Read these off the matrix that follows. Rows and columns are numbered from 1.
1) Read off the entry in row 2 and column 1.
2) Read off the entry in the bottom-left corner.
3) Read off the bottom-right entry.
4) Read off the entry at row 1, column 1.
5) Read off the entry just left of the largest entry.
6) Read off the entry directly above 43.1.
7) Read off the entry at row 3, column 1.
8) Read off the entry directly below 3.0.
[[ -1.5  38.3   2.7  16.2   0.9   1.6 -21.8  12.7  16.1  55.0]
 [ -1.5  10.3   2.7   3.0   0.9  -1.0  -5.1   0.6   1.3  17.4]
 [ -6.7  43.1   9.3  -1.6   0.9  -1.0  -1.8   2.8  17.7  55.6]
 [ -1.5 -30.5  10.7 -51.2   2.1 -18.9  52.9 -28.5 -13.7 -53.7]
 [  5.0 -22.8 -13.7   0.8  -0.5  -1.0   0.8  -3.1  -6.8 -28.7]
 [ -0.2 -51.0   2.7 -25.9   0.9  -6.6  32.0 -19.7 -23.2 -72.9]
 [ -1.5  -3.6   2.7  -3.9   0.9  -1.0   2.2  -3.1  -2.8  -4.9]
 [ -1.2  -5.1 -10.4  19.7   0.9   4.3 -18.1   5.0  -2.8  -4.8]
 [ 19.2 -51.9 -36.0  14.2 -10.8   2.4  -4.6  -3.1 -21.7 -60.1]
 [ -1.5  -5.1   2.8  -3.8   0.9  -1.0   2.9  -3.1  -2.8  -4.9]
 [ -1.5  11.8   2.7  -1.6   0.9  -1.0   0.8  -3.1   1.3  18.6]
 [ -1.5 -22.5   2.7 -13.6   0.9  -1.0  17.0  -8.0  -7.7 -35.1]
 [ -1.5  -5.1   2.7  -1.6   0.9  -1.0   0.8  -3.1  -2.8  -4.9]
 [ -1.5  -5.1   2.7  -1.6   0.9  -1.0   0.9  -3.1  -2.8  -4.9]
 [ -1.5  -5.1   2.7  -1.6   0.9  -1.0   0.8  -3.1  -2.8  -4.9]
 [  0.1  -5.1 -13.8  20.5  -1.4   4.3 -17.7   4.1  -2.8  -4.9]]
1) -1.5
2) 0.1
3) -4.9
4) -1.5
5) 17.7
6) 10.3
7) -6.7
8) -1.6

m =
array([[  3,   1,   2,   4,  12,   4,  10,   0,   5,   5],
       [  2,   7,  -5,   8,   3,  14,   4,   3,  -4,   4],
       [ 15,  -2,  10,  13,  10,  32, -11,   7, -25,  14],
       [  3,  -1,   0,   4,  19,   5,  15,  -4,   5,   6],
       [  9,   1,  15,  19,  11,  20,  -4,  -2,   9,  -2],
       [  3,  -2,   0,   4,  19,   4,  16,  -4,   6,   6],
       [  6,   4,   8,  10,   7,  11,   1,   2,   6,   2]])
Counting starts at 1.
The top entry of the column that holds the smallest entry: 5
The entry at row 1, column 3: 2
Find the entry in the bottom-left corner.
6
The entry at row 2, column 3: -5
The entry just left of the smallest entry: 7
Find the entry in row 2 and column 2.
7
Find the top-right entry.
5
The entry in row 3 and column 1 is 15
The entry in row 1 and column 2: 1
The entry directly below the largest entry -> 5
The entry at row 3, column 2 -> -2
Find the minimum.
-25
Find the entry at row 1, column 1.
3
Find the entry at row 2, column 1.
2
Find the entry in the bottom-right corner.
2
Find the entry directly below the smallest entry.
5
Find the entry directly above the smallest entry.
-4
Find the bottom entry of the column that holds the largest entry.
11
The entry just left of the largest entry is 10

x = [2, 4, 3, 5, 1, 6, 2, 3, 5, 8, 7, 5, 5, 7, 4]
The fourth entry from the end -> 5
The 2nd entry from the right is 7
Which number is the last entry?
Answer: 4
The first entry -> 2
Which number is the entry just left of 8?
Answer: 5

data =
[[ -2.1 -17.1  58.6  21.7 -10.6  26.1  30.3 -21.2  -7.3  10.7 -19.9 -20.6]
 [ 32.8  -2.2 -19.3  19.1  35.8  10.9 -20.8  34.9 -11.8   0.6 -11.0  -9.2]
 [ -2.8 -23.2  22.0   6.8 -18.7 -25.2  10.2 -16.9 -52.1  30.9  24.6 -13.6]
 [  1.9  -0.5   0.3  -8.6 -37.8 -16.0   1.8   0.3  -8.2  47.2  25.5   6.3]]
Counting starts at 1.
What is the entry in row 1 and column 2? -17.1
What is the entry in the top-right corner? -20.6
What is the bottom-right entry? 6.3
What is the entry directly below 30.3? -20.8
The entry in row 1 and column 3: 58.6
What is the entry in the bottom-left corner? 1.9
What is the entry just right of 21.7? -10.6
What is the entry at row 2, column 2? -2.2
The entry just right of 34.9 is -11.8
The entry in row 3 and column 1 -> -2.8
The bottom entry of the column that holds the smallest entry is -8.2
What is the entry just right of -11.8? 0.6
What is the entry just right of 35.8? 10.9
The top-left entry: -2.1
The entry just left of -13.6 is 24.6
What is the entry just right of 24.6? -13.6
What is the entry directly below the largest entry? -19.3
What is the entry directly above 10.9? 26.1
The entry at row 2, column 1 is 32.8
What is the entry directly below 6.8? -8.6
The bottom entry of the column that holds the largest entry: 0.3
The entry just left of -8.2 is 0.3
